One turn or mirror swaps these rows in pairs. Which row does each one swap with?
gobip: [-12 -17  -3   4   5  -4   5  -6   3   8  11   3  10  -4   8 -13  -6  18
 -15 -16   4]
tatob: [-20 -15 -17   0 -12  -9  -6  -9 -11   8   5   2  -6  -8   0  32  -2   2
  10  -3   5]
gare: [  9 -10  13  -4  -1   2   6 -14  17  -5   8  12  -4   0 -10   5  -9  -5
 -10  12   7]
zami: [ 11 -11   9  -5  -1   6   8 -11  12  -6  12  11  -5  -3  -9   3 -11  -1
 -10  14   3]
Vonas: [ -6  20  10  -9  -3   4   5 -21  11  -1   0   0   4   8   7  12   0   5
   7  12  14]
Lamep: [  3 -11  -9   5 -11 -22 -10   6  -3  -6  -4   1   2 -10   4   3  -2 -10
   3  -8  22]
mopit: [-29   4   2 -10   0  -7 -18  -8   0  11   4   0  -9  -6  17  -7 -17   8
  -9  -7  -4]
lesez: [ -8   9  -6   7  21  -2   3 -10  -9   9  -1  14  -5   6 -12   4   9 -12
 -12   6 -12]
luma: [-13   9   0   9  18  -7   6 -10  -7   8  -8  17  -7   5 -12   4   8  -6
 -10   5 -11]
Goliv: [-10   6  -5  -7  25  -3  -4 -14 -17  10 -20  11   9  -3  -2  17  -5 -16
 -13   3   9]
Tup: [-10 -13   7  -4  -3  -6 -22 -30  12   9  -2 -15   1   3  -6   8 -10   1
  -7  12  19]
bude: [-15  -9   6 -25  -2  -9 -15 -11   3  -2   2   8   2  11 -25   1  -3  -6
 -11   8   7]
fubon: [ 10 -10   4  -6  -2   4   6 -15  15  -6  11  11  -9   5 -11   2  -8  -4
  -9  10   6]
pilan: [-19  -9 -14  -8 -11  -7  -9 -12  -9   8   0   7  -4  -8  -2  32  -7  -2
  19  -1   1]
Sike: [-31 -17  -6   6   2 -25   2  -6  -5   3  10  -1   0  -8   1  10  -2 -11
  10  11  -6]
Fef: [  6 -10 -10   3  -5 -24  -8   6  -4  -9  -6   4   3  -7  11   3  -1 -12
  -1  -7  19]
geki: [-11 -22  -4   3   7  -6   7 -13  -2   4  15   1  12  -7   9 -14  -4  18
 -12 -16   6]
busaf: [-28   2   3  -6  -1  -6 -17  -1   1  11   2  -3 -14  -2  14 -12 -15   8
  -9  -7  -5]
fubir: [-11  -1  -5  -7  25   0  -9 -22 -17  12 -19   7   3  -5  -2  16  -8 -14
 -15  -3  10]
lutiv: [-10   6  -6  -4  23  -7 -12 -21 -13   9 -19  14  -1  -2  -5  15  -3 -14
 -12   2   9]
Dokoz: [  6  23  -2   2  12  -6  -6 -17  -5  -1   4   3  24   7   3   9 -16   5
   0  -1  -1]
rubo: [ -9  18   5 -11  -4   4   7 -21  12   0   2   0   7  13   3  10  -4   5
   8  11  13]
Kap: [-15   5  -9  -9  19   1  -9 -20 -19  10 -18   9  12   0  -4  16  -2 -10
  -8  10  12]
Ligaf: [  5 -12 -12   3  -6 -22  -7   7  -7  -8  -4   3   6  -8  11   7  -5  -9
  -1  -5  23]
mefi: [-11 -12   9  -5  -2  -8 -23 -27   9   8   4 -16  -4   4  -2   9  -9   1
 -11  13  18]
zoduz: [-10   1  -8  -8  26   8  -3 -21 -14   6 -15  13   8  -6   1  17  -6 -12
 -14   5   8]
raka: [-28 -18  -3   2   6 -25   6  -7  -5  -2   4  -5   0  -8   8   7  -4  -8
  15   8  -5]
ruror: [-15 -19  -1   3   4 -12   2  -8   3   6  12   0  14  -4  13 -11  -3  18
  -8 -19   6]
Bunan: [  4  18  -3   7   5  -9  -3 -11  -8  -3   5   8  23  13   1  12 -16   5
   0   1   2]
ropa: [-16 -20  -4   4   9  -7   4  -9   0   4  12   1  12  -6  10 -12  -7  20
  -7 -18   5]
kopen: [  7 -13   7  -7  -2   3   6 -13  18  -8  15   8  -2   4  -8  -1 -13  -4
  -8  11   6]
defol: [-28 -17  -6   4   1 -21   4  -6  -9   3  10  -4   1 -11   8   5  -4 -14
  13  11  -3]
bepob: [  5  -9  13  -6  -4   3   4 -13  15  -6  11   9  -8   1  -9  -1  -8   1
 -13  15  -1]
vuvu: [-16  -3 -10  -5   6  14 -22  -5   9   4 -14   3   5  -8  -3  -6  -6  19
  -2  -4   3]
pezur: [ 10  -7  11  -6   0   3   4  -8  15 -11   9  10  -5   6 -11   3 -15  -5
  -9  12   5]
veno: [-11 -11  -4  -3   6  -4  -2   6  -7  -4 -12 -18  -1   3   2  -3   1  12
  -5 -15  19]
siv: [-22 -10 -20  -4  -4 -14  -5  -8 -13   6   3  -4  -2  -4   4  23  -9  -1
  23   3  -1]
bati: [-15   9  -5   7  23  -3   2  -9  -5   7  -2  16  -4   2  -8   2   5 -13
 -12   6 -14]
deva: [ -9   8  -7  -1  16  -3   0 -18 -14  13 -20  10   1  -2  -6  11   1 -20
 -17   4   5]
valo: [-17  -8 -17  -2 -12 -12 -10 -10 -11   4   0   1  -7  -7   1  29  -8  -2
  18  -3   2]
vaf: [-19  -5 -23  -3 -11  -9 -15  -9 -13   7  -6  -3  -8  -8   5  28  -4  -1
   8   1   1]
rivak: [-18  -8   7 -26   0  -9 -12 -11   6  -1   1   5   5  14 -21  -4   1  -8
  -7   7   6]
puz: [-23  -9 -13  -3  -8 -16 -10  -8 -11   7  -6  -2  -1 -12   1  29 -11   2
  16   0  -2]
vumov: [-16  -2  -9  -9   4  14 -23  -1   7   0 -15   7   7  -9  -4  -8  -3  18
  -1  -5   3]
Fabe: [  7  19  -5   6   6  -7  -4 -17  -8  -5   4   7  23   9   3  12 -15   3
  -3  -3   2]
kufim: [-10  -9  -8  -3   6  -5   2   6  -6  -2 -15 -20  -3   2   3  -5   0   6
  -7 -16  20]
tifus: [-16 -22  -2  -1   8  -7   0  -9   0   2  13   1   8  -4   9 -19  -3  20
 -11 -10   4]
mipef: [-17 -19  -4   3   5  -6   6  -9   1   9  10   0  14  -9  12 -13 -10  19
 -10 -11   5]

zoduz pairs with tatob
siv pairs with deva
vaf pairs with Kap

